Turns, then the turns between two rows, first turn first; the first pair answered:
J805 (before -> after):
[-2.75  0.07  0.97 -0.47  0.34  0.79 -2.07 -2.25 -0.42  3.69 -1.99 -1.04
 -0.39  0.86  0.61  0.04 -1.27]  ->  [-2.46  0.04 -0.38 -0.38  0.11  0.90 -2.45 -3.30 -0.51  2.68 -2.45 -1.61
 -0.50  0.45 -0.08  0.35 -0.83]
[-2.21 -0.93  4.66 -1.56  2.59 -0.63  2.94 -0.89 -2.64  0.84 -0.17 -0.70
  4.31  1.14  1.47  1.15  0.42]  ->  [-2.00 -0.76  3.69 -1.34  3.23  0.73  2.08 -2.94 -3.28 -0.46 -1.49 -0.73
  4.13  0.81  0.29  0.69  1.27]
[-2.89  2.81 -2.60 -1.82  2.31  1.77 -3.80 -4.53 -2.62  0.14 -0.54 -3.69
 -0.32 -0.89 -2.37 -1.60  0.18]  ->  [-2.44  1.46 -5.08 -1.86  0.60 -1.43 -3.29 -2.79 -1.72  0.15  1.76 -5.22
  0.15 -1.51 -1.98 -0.24  0.19]
[-0.72  0.09  0.01  1.47  0.34  0.91  2.70  0.88  1.13 -0.54  0.26  1.48
  0.99 -0.11  1.27  1.83 -1.32]  ->  [-0.71  0.40  0.39  1.62  0.75  1.72  2.42  0.35  0.89 -0.69 -0.37  1.95
  0.96  0.02  1.23  1.41 -1.32]
J793 (before -> after):
[-2.03  0.75  1.21 -1.00  1.78 -0.49 -1.00  0.77 -0.14  1.53  0.65 -0.65
 -0.24 -0.32 -0.10 -1.18 -1.92]  ->  [ 0.49 -0.14  1.15  0.76 -0.86  0.95 -0.53 -1.46  1.14  2.72 -1.15  1.82
 -0.83  0.15 -0.45  0.68 -0.89]
[ 1.65 -1.45 -2.83 -0.04 -2.40 -2.48  0.34  1.79 -0.13  0.19  1.91 -1.53
  0.67  0.28 -0.06  1.81  0.66]  ->  [-1.80  0.40 -0.73 -2.42  0.86 -1.61 -0.68  1.99 -1.39  2.05  2.54 -2.71
 -0.28  0.65  0.09 -0.17 -1.10]
[-0.60  1.10 -0.78 -0.96  1.25 -0.24  0.10 -1.92 -0.96 -1.88 -0.41 -1.68
 -0.56 -0.09 -1.40 -0.33  0.21]  ->  [ 0.01  1.02 -0.20 -0.62  0.56  0.64  0.17 -2.96 -0.66 -0.83 -1.16 -0.79
 -1.17  0.34 -1.44 -0.02  0.34]
J617 (before -> after):
[ 3.61 -1.80 -1.46  2.19 -1.73  0.49  1.05 -0.22  0.41 -5.21 -1.74  1.67
  2.24 -0.14 -0.33 -0.21  2.24]  ->  [ 3.64 -1.91 -1.00  2.29 -2.03  0.10  1.40  0.54  0.72 -4.92 -1.34  1.65
  2.59  0.13  0.11 -0.01  2.07]
[ 0.77 -0.93 -1.87 -0.16 -0.23 -0.55 -0.23 -0.55 -0.67  0.75  0.61 -1.38
  1.39 -0.47 -0.82 -1.14  1.31]  ->  [ 0.89 -0.67 -1.54  0.02 -0.06  0.36 -0.39 -1.41 -0.73  0.58 -0.14 -0.96
  1.21 -0.42 -1.09 -1.35  1.51]
[-3.23  2.59  2.57 -2.29  0.74  2.96 -0.85 -1.74 -0.31  5.53 -1.08  2.80
 -1.74  2.17  0.20  0.31 -1.69]  ->  [-3.01  1.91  3.40 -2.13 -0.05  1.91 -0.05  0.38  0.31  6.36  0.01  3.07
 -1.32  2.28  1.03  0.49 -2.38]

(two turns a pair)
[ 0.54 -0.39 -0.30  1.03  1.06  1.66 -0.29 -3.47  0.72 -3.06 -0.95  0.88
 -1.88  0.11 -0.88 -0.15  0.43]  ->  [ 0.82 -2.01 -1.96  0.93 -1.00 -2.23  0.67 -0.05  2.19 -1.89  2.15 -0.84
 -1.17 -0.18  0.50  1.40 -0.05]  J805 then J805
[ 1.83  0.55 -0.46  1.33 -0.21 -1.26 -0.51  2.89  0.21 -0.69  0.94  3.20
  0.23  1.29  0.55  3.99  0.41]  ->  [-1.15  1.71 -1.46 -0.82  2.48 -2.04 -1.66  3.37 -0.93 -1.29  2.12  0.27
 -0.07  0.80  0.01  2.54 -0.37]  J793 then J617
[ 0.41 -0.20 -4.77 -0.37 -2.81 -1.08 -0.24 -0.98  0.46 -0.06  0.43 -2.45
  0.24 -0.91 -0.75  1.79  1.18]  ->  [-1.83  1.53 -2.00 -1.98 -0.85  1.15 -1.09 -2.80 -0.44  3.46 -0.44 -2.01
 -1.54 -0.13 -0.75  0.72 -0.20]  J793 then J793
[ 0.02 -1.25 -3.85  0.37 -0.41 -2.34 -1.56  1.72 -0.50 -3.88  1.17 -2.12
  1.55 -0.35 -0.81 -0.14  1.15]  ->  [ 0.12  0.25  0.25  0.25 -1.34  2.83 -2.45 -3.93 -0.59  2.86 -2.41  1.74
 -1.73  1.11 -1.20  0.74  0.63]  J793 then J793
[ 1.01  0.07 -1.66 -0.56 -0.05 -2.11  0.12 -0.62 -0.86 -1.16  0.28  0.16
  1.53 -0.34  0.92  0.28  1.30]  ->  [-0.78  0.82  0.70 -1.70  1.00 -1.85 -0.01 -0.07 -1.34  1.20  0.71  0.20
  0.99  0.34  1.69 -0.57  0.11]  J805 then J793
[ 3.35 -1.20 -1.12  1.63 -4.15 -0.04  0.86 -1.68  1.99  3.39 -0.34  1.98
 -1.10 -0.18  0.34  2.54  0.97]  ->  [ 1.82 -1.34 -2.55  0.54 -1.98 -3.83  1.40  3.88  1.42 -1.08  2.96 -1.17
  1.34 -0.94  1.09  0.90  0.33]  J805 then J793
[ 2.46  0.04 -3.27  2.48  0.16 -0.12 -0.54  0.63 -0.18 -6.62 -1.05 -0.78
  1.20 -0.85 -1.74 -0.60  1.68]  ->  [ 1.53 -0.70  0.23  2.11 -1.13 -2.90  1.40  6.26  1.29 -2.55  2.31 -0.43
  1.87  0.30  1.46 -0.32 -0.62]  J805 then J805
[-0.76  0.73 -0.74 -0.08  1.59 -1.96  0.58  1.20 -1.38 -1.66  1.57 -2.81
 -0.64 -0.95 -0.81 -0.32  0.41]  ->  [-0.39  1.46  0.14  0.38  2.41  0.84  0.02 -1.14 -1.96 -2.29 -0.58 -1.27
 -1.12 -0.73 -1.79 -0.82  0.97]  J617 then J617
[ 0.53  0.48  0.64  1.04  1.76 -3.56  0.36  1.55  0.93 -1.64  3.02  0.38
  1.77  0.36  0.81 -1.22 -0.33]  ->  [-1.48  2.15  1.76 -0.59  3.28 -1.13 -1.21 -2.28 -0.24  2.03  1.35  0.24
 -0.54  0.82 -0.25 -1.55 -1.16]  J617 then J793
[-1.22 -0.28 -0.50 -0.68  0.34 -1.94  1.52  2.67  1.03  0.67  1.53 -1.24
  0.23 -0.04  0.57  0.34 -0.50]  ->  [-1.75  1.06  2.19 -0.65  2.02  1.58  0.76  0.62 -0.15  0.56 -0.80  0.65
 -0.28  0.52 -0.07 -1.13 -0.61]  J805 then J805
[ 0.55  1.62 -1.19  3.13  1.64  3.47  0.87 -2.35  1.52  1.09 -2.74  1.57
  0.85 -0.76 -0.84  0.75  2.00]  ->  [ 1.45  1.11 -1.29  4.00  0.63  2.77  1.52 -1.41  2.05  0.62 -2.28  1.98
  1.48 -0.74 -0.65  1.14  2.13]  J617 then J805
[ 0.68 -0.72 -2.35 -0.26  1.58  0.33 -0.92 -0.60 -0.48 -2.97 -0.98 -0.80
  0.26 -0.63 -1.52 -0.55  0.55]  ->  [ 0.39 -1.47 -0.91 -0.65  0.39 -2.38  0.41  3.07  0.68 -0.79  1.74 -1.16
  0.82 -0.22  0.44  0.00 -0.80]  J805 then J805
[-1.53  0.96  0.45 -1.04  1.51  0.33 -0.27  0.25 -1.84 -0.93  0.83  0.49
 -0.30  1.54 -0.10 -1.23 -0.68]  ->  [ 0.53  0.09 -1.11  0.31 -0.69  0.97 -0.16 -2.25 -1.13 -0.67 -0.69  1.52
 -0.82  1.56 -0.86  0.49  0.68]  J793 then J805
[ 1.84 -1.94  0.31 -0.26 -3.01 -0.97  0.84  2.74  1.01  2.21  1.08  1.07
  1.70  0.48  2.39 -0.75  0.03]  ->  [-1.35 -0.53 -0.35 -2.97 -0.60 -1.36 -0.47  1.93 -0.05  3.44  2.02 -1.56
  0.72  0.08  1.78 -1.60 -0.98]  J617 then J793
[ 2.09 -0.30  3.93  2.54  0.52  5.60  1.44 -0.94 -0.09 -0.98 -4.55  5.93
  1.08  0.49  0.04 -1.19  2.03]  ->  [ 4.06 -2.99 -5.15  2.93 -2.53  0.28  1.02 -1.59  1.10 -4.28 -2.16  1.52
  1.75 -1.59 -1.48  1.91  4.03]  J805 then J805
[ 1.56 -1.66  3.32  0.93 -0.62  0.11  1.58  1.67  0.39  0.52  1.46  1.38
  0.18  2.65  1.64 -0.18 -0.07]  ->  [ 0.39 -1.14  3.60  0.04  0.46 -0.17  1.45  2.35 -0.05  0.48  1.92  0.47
  0.11  2.52  1.61 -0.99 -0.71]  J793 then J793
[-0.28 -0.16 -0.58  1.25 -0.84  1.83 -1.38 -0.50 -2.74 -4.21 -0.82  0.88
  1.56 -0.08  0.07  0.65  1.70]  ->  [-1.56  0.39  1.11  0.59  0.45  1.78 -1.18  1.14 -3.21 -3.97 -0.26  0.55
  1.83  0.21  0.67 -0.53  0.92]  J617 then J793
[ 2.06  0.41 -2.61  0.32 -1.46 -0.84  2.51  1.10  2.17 -3.58  0.09 -0.32
  0.22  0.16  0.81  0.59  2.81]  ->  [-2.14  2.68 -1.22 -2.47  2.43 -0.17  1.29  1.14  0.42 -2.65  0.66 -2.60
 -0.61  0.22  0.55 -1.85  0.92]  J617 then J793
[ 0.74 -0.12  0.85  1.80 -0.35 -1.26 -0.05 -0.15  0.75 -0.92  0.67 -0.28
  0.77 -0.06  0.33  1.03 -0.09]  ->  [-0.80  0.89  1.85  0.74  1.24 -0.54 -0.56 -0.15  0.01 -0.59  0.74 -0.78
  0.65  0.00  0.35  0.11 -0.64]  J793 then J805
[ 1.09  0.84 -1.94  0.99  0.45  1.82 -1.68 -3.94 -1.14 -1.84 -2.18  0.45
 -0.93 -1.26 -2.64  1.30  1.16]  ->  [ 2.74  0.09  3.18  2.59 -0.96  2.38  0.49 -0.04  0.09 -0.53 -1.79  3.96
  0.12  0.18  0.08  0.90  0.21]  J617 then J617
[-2.81  1.68 -3.30  0.11 -0.04 -0.28 -1.33  1.97  1.14  0.87  3.32 -3.52
 -0.50 -1.50 -0.91 -1.12  1.50]  ->  [-2.01  2.04  0.44  0.88 -1.35  2.54 -1.01  0.02  1.70  5.53  1.64 -0.17
 -2.29 -0.26 -0.14 -0.40  0.98]  J805 then J793
[ 1.69  0.06 -2.70  0.56 -0.56  0.11 -0.44 -2.52  0.39 -1.98 -1.22 -0.83
 -0.37 -0.73 -1.44  1.09  1.47]  ->  [ 1.65 -0.38 -3.34  0.18 -1.12 -1.01 -0.28 -1.71  0.69 -1.10 -0.32 -1.48
 -0.44 -0.82 -0.92  1.72  1.00]  J805 then J617
[ 0.38  0.27 -3.56 -1.30 -1.37  1.25 -1.17  0.65 -0.06 -0.64  1.59  0.36
 -0.66  3.80 -2.50  1.59  1.92]  ->  [-0.31  0.52 -3.37 -1.34 -0.34  1.24 -1.32  1.38 -0.49 -1.81  1.86 -0.06
 -0.10  3.63 -2.48  0.65  1.72]  J617 then J793
